One turning vector, and how many ticks it has turned:
The counts run from 0 to 314.
[  8  16 -20 -26   2   1  -4  -8  12 -21  -2  10  38  18  10  -1  13   3
  28  11  12 -18  -4  -7  18 -13   3 -21  -6   1   6 -13   3 -10]	268
[-22  -6  14  -4 -21   4  16 -27 -10  -7   2  -3  15 -15  -1 -12  -2 -16
   6 -19  10   2 -13  -3  17 -25  16  16  25 -14  12  10 -15  -1]	172
[-22  -5   4  -4  -2  37 -12   7 -28  14 -10   8  10  24  -1   1  27   8
  -8   6   8 -10   7  -8 -17   2   6   8  -7  14  -8 -10  -4  22]	240
[  0  23  20  -1  25  -2 -18   5  12   5 -20  17  16  -4  18  -8  11 -22
  18  19  15 -14  21 -15   7  11  23  10   5 -15  -5  11  -5  13]	97
[-10 -10  31  -6   7  18 -14  19  28  12  -4   1   7  -2   2  18  21   3
 -10  27 -15  -9   4  11 -11  -2  11  10   2  13 -15 -18 -18  16]	217
[  2  10 -18   8   3   8  -3   0  -9  -6  -5 -14  15  17  -7 -15 -33   0
 -21  -5 -11 -24 -20 -12  -9   1  16  13 -24 -26  -7 -10  -3  11]	279
[  1  26  -3  -4   4  -4 -13 -15   5 -12  -5 -16 -16 -19   2 -11   5  15
 -12  41 -13  14 -23  -3   4 -15 -10 -17   8 -16   2  -9  11  -5]	39
[ 11  -2  22   4  -9   9  -4  15  12  10  -7  -7   6 -20   3 -19  -2   9
  -8  55  -8   3 -11  11 -11 -12  -4  -7  21  -2   0  10   7   2]	212
[ -6  -7  10   8 -20   6  14 -29 -12  -5   4   1  -5 -29  -8 -35  -5 -13
   0   5   3   3 -15   1   6 -18  11   8  19 -30  14  18  -8 -10]	174
[  6  16  -8 -28  16  -2  -7   1  10  -3   3 -28   5  15  -3  -1 -15  13
   9  -7  -8  -7 -36   8  -4   9  -4   9  -1  -1 -15 -38   9  17]	299
[ -4  12  -3   6  19 -14 -24  -4 -12  -1  -4  -9 -21 -15   9   0  13  21
 -38   9   1  -5 -19 -30 -23  -4  -3   6  -3  14 -13 -24  -1   4]	46
[-16  -6  19   4 -22   6  13 -27 -14  -8   0  -2   7 -24  -4 -23  -3 -19
   0  -4   7   6 -17  -4   7 -23  18  17  20 -25  15  17  -9  -1]	173
[ -9  -1  -3  43   8  12  16 -10 -17  14  17 -22 -22 -16  -4   6 -12  -6
  13  18 -11  -3   0 -27  20 -11   1  -2   0   0  -3   8 -10   6]	137
[  4  13   0  -5 -18 -22   4  12 -16  -1  -6 -25 -23  -8  16 -20  -7  11
 -28  10  -1   4 -22 -12  13 -25 -15 -21   5  -2   6   2  -3   1]	54
[  5  12 -21  24  17  10  13   3 -14  16  12  -6 -19   9  -7   1 -11   6
  15  26  -3  -6   8  20   6  12  -1   5  -4 -13 -17 -14  37   4]	123
[ 20   7   2  -3  14 -23  -7   4   9 -16  -8 -28   1  -2   5 -13 -19   9
  -9   8  -9  -8 -33 -24 -19  -3   3  11 -10  14   4 -26  16  15]	302
[ -8  32   3  -4  -2   0 -17 -16   4 -14 -19 -22 -12 -15   8 -13  -4  11
 -15  34 -17  14 -20  -6  -3 -14  -9  -9  11 -20   9  -8   9   3]	38
[ -9  13  -1 -24  -5 -11   2   6 -19  14  -2 -25  -4   4  19  17  -1  19
 -22 -23  10  -5 -19  -9   3 -19  -9   5  16  14 -14 -16  -9  14]	50
[ -6 -19  21  14   8  10  -9  21   9  16  -2   0  -6 -10  -1   0  18  10
 -34  28 -13 -11   2  -9 -22   0  14  11  -5  20 -11  -9 -10   8]	219
[ -6  19   4  -4   8 -19  -8  -6  -6   4  -1  18 -37 -13   5 -19  34   1
 -28   7   0   1  -2 -15  10   1   0  -4  -6  -5  -5 -17  -7  -9]	62
[ -5   4  14 -23 -22  12  17  12   1  25   1  -6  31  -2   6  -2   1   8
   1  15   1   7  -3  27  -2  -7   0  10  40  13  -8  -6  22  -8]	208
[ -1  14 -14 -22   4  12 -12 -10  14 -20  -6   7  45  16   9   6  11   2
  29   7   6 -19  -6 -19  16 -12  11 -14  -5  -2   6  -9 -10   0]	269
[  1  30  10   4   1  -3  18   2   0  12  -2 -26 -20 -18  -6 -16  -9 -11
 -15   6 -22  12 -24 -46   6   0  -1   6   6  -5  10   3 -12   3]	310
[ -6  -2  29 -14 -15  23   1  15   2  11 -20 -10  24  -6   8 -10  -5   0
  -1  33  -6  12  -9  17  -7  -9   5   6  37   0   2   6  11  14]	210
[-13  -2  -6  -2   0  18   5 -26 -24   0  25  -8  -3 -10  -8   8  10   2
  41  -3   9   1 -16   1  23 -13  -6  -2  25  -4  -5  -3 -12   5]	155
[-10  40   1  -9  16  21 -12 -17   2   4  -8 -13  16   2  -5  -9 -11 -10
   1   6 -20   7 -22 -26   4  15   4  19  15 -21  -4 -15  -3   7]	293
[  0 -24   1  16  -8 -23  20 -21 -10 -17  14   3  -4 -22  -6 -16   4  -2
  -7 -16  16 -16 -15 -18  -2 -21  21  13  -6  14   7  -3   5  -9]	167
[ -2  12 -20  12  14   4  10   4  -9  13  13  -5 -12  15  -3   6 -12   9
  26  15   1 -10   9  29  11  11  -1   7  -3  -5 -19 -21  35  11]	124
[ -4  34  -4   0  15  21 -13 -18  -6   4  -7 -12   4   0  -6 -16 -14  -4
  -5  14 -16   0 -26 -26  -6  10   3  17  10 -22  -4 -12  -4  11]	294
[ -6  -4  -4  24   3   5   9 -28 -29  -9   6   0  -7 -17   0 -13  15  -3
  24  12  14   6  -9 -28  10 -22   2   2  18  11   9   4  15  -2]	152
[  4   0   9   2 -12   5  21   3  -5  21  -5  12  12 -15   0 -21   1   3
 -34  16  -1   1  -1   1 -21   1   7  23  21  14  -6  -1  32 -16]	205
[ 11   5  17 -18   5 -22 -19  17   0 -12 -19  -4  -8  -4  27 -23   7  -6
  -2  11  21  -9  -4  -8   7 -15   6 -16   0 -15   5  15 -20  23]	75
[-20 -10  18  -4 -28  23  19  27 -13  19 -17 -15   6  14   8   0  -4   2
 -25   6  -3   3   9   5  -8 -14  11   8   3  20   0  -2   6  22]	225
[ -6 -11 -10   9 -13  30  -6  11 -38   7  -4   4   3  21   5 -19  17  19
 -18  20  12 -15  -1 -11 -22  -4  -1  -3 -12  10  -9   3   4  17]	242
[  3  15  -4   4  10  16 -20 -13   6 -20 -13   9  32   9   7  -6   5  -5
  11  15  -4 -17  -9 -41   3  -9  17  -4  -5  -8   7   0 -23   1]	271
[ -6  -7  28 -19 -15   6   8   6  27   3   9 -10  20 -27  -4   2 -10 -10
  -4   8  -9  -7 -14  27   7 -15  20   6  20 -20  -4   5 -24   4]	194
[  0   4 -19  -3 -13   9  -6  -4 -18 -25 -16   7  21  29   4 -30  -6   5
   0  12  11 -15  -7  -7  -5 -11   8  -5 -19 -13  15  -1  22  13]	264
[ -2  19   1 -26 -16 -21  10  14   6  -2   0 -15 -23  -8  16  -2  10   8
 -11   4  -5   6 -18   7  35 -26 -13 -27   5  -4  -2  -7 -11  -4]	56
[ -3 -30   7  16  -3 -21  11 -23  -8 -22   6  -5   1 -17  -6  -9   4   0
  -5 -19  18 -16 -15 -16  -9 -21  26  17 -11  10   7  -4   2   6]	166
[ -3  24 -28 -15  -4   1   8 -18   6 -10   2   0  32  -3  -5  13  18  20
   9  -5  11 -15   3  -4 -18  -2   8   9  -7  10  -4 -13  25 -18]	11
